In the data rows, 128 means zero.
Here are some numbered points:
[131, 86, 67, 133, 95, 173, 97, 88, 123, 119, 50, 128] 0
[255, 87, 0, 37, 255, 116, 50, 255, 130, 255, 63, 136] 1
[177, 83, 93, 139, 143, 188, 83, 77, 115, 119, 97, 153] 2
[152, 83, 0, 33, 180, 255, 66, 255, 50, 255, 0, 0] 3
[208, 155, 119, 132, 135, 169, 146, 94, 85, 148, 171, 151] 4
[226, 134, 94, 110, 133, 216, 85, 17, 92, 114, 146, 150] 5
[193, 115, 105, 120, 115, 188, 117, 53, 98, 128, 148, 130] 6
[206, 135, 106, 118, 123, 193, 123, 52, 88, 132, 156, 142] 7
[227, 166, 115, 124, 142, 184, 153, 82, 72, 160, 182, 163] 8
[235, 160, 103, 112, 135, 207, 132, 53, 75, 147, 170, 158] 9
[176, 118, 106, 131, 107, 174, 157, 90, 90, 148, 163, 124] 10
[137, 73, 75, 121, 93, 177, 135, 103, 94, 153, 136, 74] 11
[166, 100, 102, 128, 95, 176, 156, 84, 90, 146, 167, 102] 12
[226, 152, 107, 126, 124, 188, 168, 71, 73, 160, 199, 136] 13
[124, 71, 0, 103, 99, 215, 131, 255, 69, 237, 65, 0] 14
[255, 113, 67, 94, 133, 255, 69, 0, 56, 125, 185, 133] 15
[114, 140, 141, 135, 123, 113, 128, 123, 135, 110, 126, 132] 16
[110, 136, 142, 131, 125, 115, 128, 127, 133, 106, 132, 137] 17
[111, 132, 142, 134, 122, 117, 130, 122, 130, 109, 131, 137] 18
[114, 136, 137, 132, 119, 117, 124, 122, 136, 106, 134, 141] 19
[114, 138, 147, 132, 120, 115, 130, 131, 144, 109, 144, 143] 20
[107, 136, 145, 130, 121, 112, 122, 126, 124, 111, 131, 133] 21
[108, 132, 143, 129, 125, 113, 125, 125, 129, 106, 131, 136] 22
[107, 128, 142, 129, 119, 115, 127, 128, 133, 103, 131, 137] 23
[103, 145, 135, 138, 125, 119, 129, 119, 127, 116, 137, 149] 24
[112, 132, 143, 128, 124, 112, 129, 122, 140, 107, 135, 136] 25
[111, 132, 143, 132, 122, 115, 128, 126, 132, 105, 132, 135] 26
[110, 133, 143, 132, 122, 114, 127, 126, 132, 105, 134, 135] 27
[113, 131, 143, 133, 124, 114, 128, 124, 132, 106, 136, 136] 28
[116, 129, 149, 130, 118, 105, 127, 120, 132, 105, 125, 134] 29
New points follow, each followed by the numbers of its three nearest points above by angle, nearest first.
[130, 128, 118, 130, 117, 136, 144, 141, 129, 108, 98, 129] 0 14 3
[121, 126, 104, 131, 118, 146, 114, 111, 116, 117, 106, 133] 0 2 5
[123, 145, 130, 140, 128, 124, 148, 134, 128, 111, 110, 134] 16 17 18
[74, 89, 153, 126, 180, 110, 212, 122, 146, 181, 174, 113] 25 20 24
[141, 99, 159, 116, 139, 60, 144, 137, 188, 175, 150, 146] 20 25 29
[114, 115, 108, 140, 118, 133, 139, 135, 132, 119, 99, 145] 0 14 2
[137, 130, 146, 133, 126, 107, 134, 143, 154, 134, 146, 153] 20 25 28
[108, 61, 189, 168, 144, 46, 195, 140, 203, 208, 163, 104] 20 25 29
[121, 139, 129, 132, 130, 130, 118, 116, 137, 104, 143, 117] 19 28 25
[117, 145, 136, 151, 124, 121, 145, 130, 139, 110, 116, 135] 16 18 17
[107, 144, 143, 139, 116, 116, 122, 117, 147, 111, 129, 122] 16 25 19
[132, 143, 103, 100, 152, 156, 90, 180, 120, 140, 86, 100] 3 1 14
[124, 145, 127, 140, 125, 126, 149, 136, 130, 110, 109, 135] 16 17 18
[116, 126, 127, 131, 114, 121, 129, 127, 130, 114, 112, 141] 23 29 18
[117, 139, 142, 143, 141, 113, 140, 141, 137, 127, 104, 139] 16 17 18
[139, 159, 82, 96, 151, 183, 65, 205, 118, 162, 63, 86] 3 14 1
[128, 142, 122, 137, 119, 130, 146, 135, 129, 109, 110, 139] 16 19 17
[123, 129, 104, 38, 186, 126, 76, 142, 109, 154, 92, 82] 3 1 14
[113, 152, 138, 146, 150, 110, 137, 140, 125, 138, 101, 146] 24 16 17
[145, 23, 205, 195, 196, 0, 231, 165, 254, 255, 182, 100] 20 1 25
[125, 141, 124, 138, 123, 127, 147, 136, 130, 107, 109, 137] 16 17 18
[139, 123, 144, 151, 111, 101, 127, 143, 141, 145, 127, 141] 20 29 16
